500 stands for zero in the data rows.
Some points:
[246 400 667 450 300 627 738 467 584 375 88 545 526 570 473 458 243 229 633
 536 467 279 458 601 569 555 650 618 433 608 552 535]
[444 472 542 589 501 478 472 255 429 682 335 431 513 616 705 261 727 584 775
 544 434 705 522 406 434 367 638 480 532 320 500 603]
[230 485 426 612 602 376 333 593 309 598 751 549 721 376 409 555 447 736 312
 391 423 709 284 707 666 664 783 589 600 635 452 442]
[580 711 397 438 648 376 390 483 509 541 487 325 537 824 401 687 323 282 191
 488 474 287 566 349 330 229 674 658 323 305 413 522]
[507 414 454 468 231 483 585 331 294 492 582 584 226 513 240 614 731 602 476
 692 592 551 630 420 329 448 506 722 318 733 706 457]
[450 301 292 783 701 565 707 560 591 393 583 402 335 646 642 441 608 271 606
 584 437 559 99 533 626 515 499 365 506 375 502 265]
[522 327 692 243 420 418 477 629 600 758 632 585 408 245 355 516 591 715 598
 596 489 471 548 410 254 643 397 538 425 659 306 695]
[759 641 601 173 548 403 543 629 471 349 688 649 621 302 428 628 851 498 616
 446 521 491 604 736 462 633 277 181 646 612 494 518]
[406 765 586 612 510 629 471 291 430 594 273 441 442 362 336 431 637 696 376
 862 457 402 508 580 710 566 507 423 461 511 311 586]
[454 458 242 318 593 356 262 493 438 580 508 419 445 454 628 529 188 462 680
 695 617 570 577 579 464 503 299 783 403 358 469 482]
[433 488 614 860 707 826 511 708 747 332 267 442 435 474 430 667 635 580 546
 455 326 605 678 324 671 350 343 520 530 605 288 454]
[767 620 464 366 476 530 274 611 459 330 443 542 571 589 430 536 587 365 670
 128 497 818 331 631 585 659 804 622 383 651 255 835]
[685 568 531 604 267 366 587 476 197 659 427 595 446 409 443 196 597 716 372
 712 685 511 578 677 287 282 494 533 427 418 441 587]
[388 343 269 322 517 357 687 501 338 684 434 595 691 420 487 637 662 395 461
 460 392 177 605 428 200 321 481 271 473 407 466 512]
[622 246 446 543 203 813 416 634 526 391 601 365 376 687 400 712 582 688 814
 406 773 623 541 462 334 382 429 449 562 415 711 348]
[307 433 537 814 615 513 660 332 471 456 575 413 544 580 699 492 447 575 784
 473 448 734 500 465 606 423 426 561 443 507 277 426]
[436 370 677 218 572 355 184 610 551 674 524 589 201 323 364 500 389 449 377
 468 398 537 370 374 350 407 569 229 379 583 683 471]
[687 577 350 418 274 503 298 572 543 906 648 452 645 344 527 489 590 262 511
 308 498 501 608 554 333 637 476 670 334 502 381 468]
[373 852 270 243 542 550 615 466 516 328 468 545 729 785 653 525 706 652 265
 434 717 482 811 427 419 486 454 368 568 543 364 437]
[557 647 478 827 703 672 517 667 537 509 419 690 537 340 364 348 430 305 579
 205 376 404 505 618 127 816 633 511 488 218 494 448]
[842 400 286 316 538 498 602 559 332 459 581 387 588 472 597 252 594 287 262
 682 629 556 682 434 761 449 459 655 632 463 378 388]
[309 608 415 306 635 694 895 316 609 496 442 810 508 311 310 386 300 403 756
 56 780 436 338 496 750 396 431 299 606 566 569 437]
[674 405 287 344 348 488 623 792 268 611 388 494 606 871 680 357 213 309 496
 467 397 471 526 426 273 681 475 668 495 643 485 533]
[660 345 127 513 652 223 738 453 636 684 548 406 754 443 713 615 402 562 678
 631 607 459 637 246 622 574 427 531 418 341 385 441]
[883 245 532 246 763 623 444 391 422 453 531 572 606 445 602 507 357 420 466
 787 804 772 419 449 704 688 495 544 626 672 354 631]
[359 520 530 434 276 164 582 428 676 523 277 415 625 459 256 463 412 258 387
 448 148 470 570 513 525 382 236 323 932 393 757 315]
[351 401 853 415 609 510 307 588 536 598 610 308 699 710 751 307 546 688 403
 426 440 278 377 260 400 537 552 689 668 663 721 247]
[527 442 309 669 387 461 420 614 376 313 268 229 366 464 451 595 614 630 428
 703 481 534 642 520 416 691 563 129 673 706 750 465]
[564 394 394 271 541 518 450 458 255 576 499 267 525 209 598 760 486 115 417
 210 497 393 666 573 458 648 329 443 340 426 558 446]
[553 511 712 703 376 498 648 464 441 315 241 703 535 261 576 393 316 506 679
 441 778 344 503 618 579 189 288 733 433 472 597 333]
[426 806 218 761 562 340 226 607 510 388 476 563 549 404 161 507 768 419 536
 215 546 558 333 439 535 751 606 676 382 524 447 521]
[350 304 267 744 480 294 562 594 710 356 676 592 471 433 605 692 529 432 583
 697 484 749 592 426 367 357 406 605 623 438 371 600]
[591 481 620 693 240 708 526 224 628 579 478 534 405 676 577 451 660 549 393
 499 651 588 143 448 450 556 529 489 419 420 281 686]
[638 637 774 555 489 543 663 432 327 256 295 609 537 373 700 800 503 599 909
 671 577 562 531 479 438 495 629 551 430 372 513 244]
[640 285 448 789 315 588 300 387 746 352 744 496 430 538 524 562 658 482 540
 418 421 251 209 336 635 550 460 396 507 435 465 821]
[591 599 278 401 552 381 669 277 536 415 617 276 669 577 672 318 557 258 544
 748 332 514 432 576 334 412 309 427 408 601 535 418]
[666 580 487 646 335 808 472 511 329 677 541 578 118 444 434 734 638 452 367
 686 481 195 485 469 665 606 588 468 570 606 403 685]
[292 327 543 412 592 594 375 741 425 606 391 406 634 558 503 486 716 546 344
 631 467 643 359 404 548 483 472 300 464 454 816 887]
[539 404 352 638 455 766 569 679 796 306 151 270 609 351 450 479 627 672 728
 500 691 685 687 387 429 256 659 429 501 646 589 272]
[647 444 496 586 181 697 526 356 529 425 534 224 328 760 501 504 440 756 746
 226 611 536 341 659 507 392 468 459 666 299 628 682]
[708 821 691 358 623 443 602 818 676 598 773 493 536 609 207 504 538 326 769
 549 581 499 419 616 754 576 551 264 527 618 724 592]
[813 781 560 339 605 196 436 734 697 619 518 505 493 611 304 511 651 745 528
 553 638 392 300 709 778 214 442 350 535 727 619 257]
[235 464 588 658 624 371 404 653 628 380 573 409 434 603 347 451 730 596 442
 309 622 207 527 774 664 647 894 690 464 488 435 469]
[632 822 597 623 482 532 519 286 246 643 488 529 320 370 509 455 399 462 692
 758 801 635 631 561 304 354 757 436 641 447 653 645]
[416 510 616 309 629 401 648 356 437 571 774 373 347 479 674 274 499 575 251
 81 668 635 760 272 393 557 420 419 557 666 452 475]
[369 419 527 571 723 534 592 521 488 432 501 349 567 471 485 341 311 539 679
 845 587 495 437 321 399 515 333 432 549 454 210 461]
[493 598 552 688 309 375 819 492 507 401 191 466 540 361 175 735 282 549 383
 666 727 375 340 357 587 649 626 456 483 454 675 561]
[211 357 492 568 410 425 200 555 721 414 551 569 447 664 306 449 341 149 323
 561 634 752 556 564 280 414 379 118 411 660 621 263]
[435 438 848 589 296 434 741 284 486 468 44 453 541 590 517 387 458 569 498
 430 528 535 396 549 669 567 463 505 364 382 400 367]
[554 669 542 335 336 383 548 553 755 296 401 462 326 463 721 595 149 399 52
 499 343 665 339 753 306 584 449 761 657 363 432 378]
[369 354 234 301 171 500 344 476 595 699 543 698 367 339 717 552 649 566 566
 627 413 548 698 458 411 487 586 582 421 436 583 548]
[514 520 675 716 784 514 507 368 614 603 753 398 661 321 595 527 653 386 319
 295 398 662 693 684 392 571 623 724 294 458 668 732]
[527 708 415 377 584 450 661 624 390 303 347 613 344 723 785 411 489 455 211
 459 789 418 698 520 883 545 468 634 572 338 456 392]
[691 570 693 534 786 474 521 566 597 619 615 419 574 488 634 437 573 630 231
 276 472 305 782 402 203 650 380 573 391 413 558 577]
[326 160 748 506 728 354 230 313 567 509 706 584 611 787 473 590 553 677 364
 486 571 194 541 680 513 586 752 525 790 563 466 341]
[213 661 603 281 285 346 301 539 336 550 675 431 662 404 869 456 631 475 282
 320 645 448 487 324 702 324 554 520 524 548 349 378]
[444 324 449 598 828 442 668 253 323 732 413 533 493 698 659 422 529 410 782
 690 317 662 528 573 590 406 442 574 394 571 428 369]
[586 587 246 741 487 468 190 437 548 441 214 504 329 381 705 271 339 544 580
 508 242 233 432 759 656 440 339 150 519 710 399 695]
[913 682 701 654 394 179 244 651 880 697 648 676 624 651 411 709 343 407 433
 530 355 522 650 445 700 366 629 245 461 664 705 145]
[764 529 283 511 695 551 505 406 463 739 562 671 471 710 314 585 436 611 489
 238 141 534 602 442 183 587 559 594 569 562 639 604]
[214 301 335 345 379 396 519 554 554 372 550 595 384 333 426 507 196 333 586
 516 482 462 781 400 552 423 775 753 385 426 551 658]
[631 448 409 106 451 583 629 653 303 565 658 585 677 536 522 254 641 413 722
 503 517 582 455 580 663 569 340 439 585 480 367 629]
[346 310 605 152 291 478 452 499 467 644 505 607 442 470 337 609 688 681 445
 566 410 527 481 525 255 616 530 423 218 351 604 425]
[182 334 429 373 724 631 520 753 652 465 489 386 432 464 416 753 400 535 480
 703 554 600 518 676 673 503 490 425 641 300 408 524]
[489 557 603 291 646 731 617 586 606 396 802 675 392 509 457 516 559 410 458
 713 218 438 186 435 401 376 540 439 386 478 599 701]
[481 574 325 311 388 481 325 352 351 319 572 404 575 626 379 314 209 494 635
 603 381 397 804 188 540 530 314 644 462 333 305 479]
[465 329 757 568 417 356 791 268 334 511 232 531 505 758 457 331 650 575 630
 501 440 615 412 322 501 618 540 534 479 433 459 598]
[309 498 666 758 307 779 473 627 323 514 593 683 902 357 516 427 102 517 281
 157 491 383 579 538 798 554 497 423 594 443 512 155]
[610 560 788 670 311 482 598 574 360 190 503 506 200 436 605 739 491 513 778
 425 405 453 332 459 513 349 367 631 700 321 379 461]
[503 492 578 241 642 647 777 464 545 369 633 400 248 370 377 647 96 558 329
 332 284 528 433 705 561 450 685 502 276 416 285 613]
[645 675 449 629 827 651 124 298 609 465 340 527 517 425 323 339 613 548 362
 259 267 350 382 313 386 602 458 733 698 359 662 359]
[667 589 368 671 360 391 430 99 423 309 422 506 592 394 455 382 485 682 403
 674 382 559 461 689 375 277 425 289 355 599 762 641]
[145 527 559 518 551 491 232 500 337 651 648 380 684 502 585 731 541 665 371
 326 393 449 300 661 441 465 454 703 628 708 502 382]
[363 503 424 698 594 609 611 737 580 409 724 632 271 370 655 549 395 550 362
 704 484 547 261 369 664 487 381 453 457 563 509 719]
[277 573 684 570 575 831 394 473 475 592 522 652 477 610 509 350 574 548 482
 818 476 484 503 440 659 665 341 651 488 663 456 763]
These points spread out most along one direction. Take the direction at right angles to it along which they spread out most. Then take the direction at right angles to both along which they spread out most. Go by this last direction. For each point below, how far along it does it lie, from 0 to 99? 50 is the average, and the first point above lies past it. One standard deviation of the points above along it is 16.
[350 304 267 744 480 294 562 594 710 356 676 592 471 433 605 692 529 432 583
 697 484 749 592 426 367 357 406 605 623 438 371 600] 44
[522 327 692 243 420 418 477 629 600 758 632 585 408 245 355 516 591 715 598
 596 489 471 548 410 254 643 397 538 425 659 306 695] 21
[580 711 397 438 648 376 390 483 509 541 487 325 537 824 401 687 323 282 191
 488 474 287 566 349 330 229 674 658 323 305 413 522] 63
[235 464 588 658 624 371 404 653 628 380 573 409 434 603 347 451 730 596 442
 309 622 207 527 774 664 647 894 690 464 488 435 469] 66
[450 301 292 783 701 565 707 560 591 393 583 402 335 646 642 441 608 271 606
 584 437 559 99 533 626 515 499 365 506 375 502 265] 56
[631 448 409 106 451 583 629 653 303 565 658 585 677 536 522 254 641 413 722
 503 517 582 455 580 663 569 340 439 585 480 367 629] 42
[182 334 429 373 724 631 520 753 652 465 489 386 432 464 416 753 400 535 480
 703 554 600 518 676 673 503 490 425 641 300 408 524] 57
[913 682 701 654 394 179 244 651 880 697 648 676 624 651 411 709 343 407 433
 530 355 522 650 445 700 366 629 245 461 664 705 145] 44
[426 806 218 761 562 340 226 607 510 388 476 563 549 404 161 507 768 419 536
 215 546 558 333 439 535 751 606 676 382 524 447 521] 49
[564 394 394 271 541 518 450 458 255 576 499 267 525 209 598 760 486 115 417
 210 497 393 666 573 458 648 329 443 340 426 558 446] 59
[309 498 666 758 307 779 473 627 323 514 593 683 902 357 516 427 102 517 281
 157 491 383 579 538 798 554 497 423 594 443 512 155] 99
[557 647 478 827 703 672 517 667 537 509 419 690 537 340 364 348 430 305 579
 205 376 404 505 618 127 816 633 511 488 218 494 448] 61
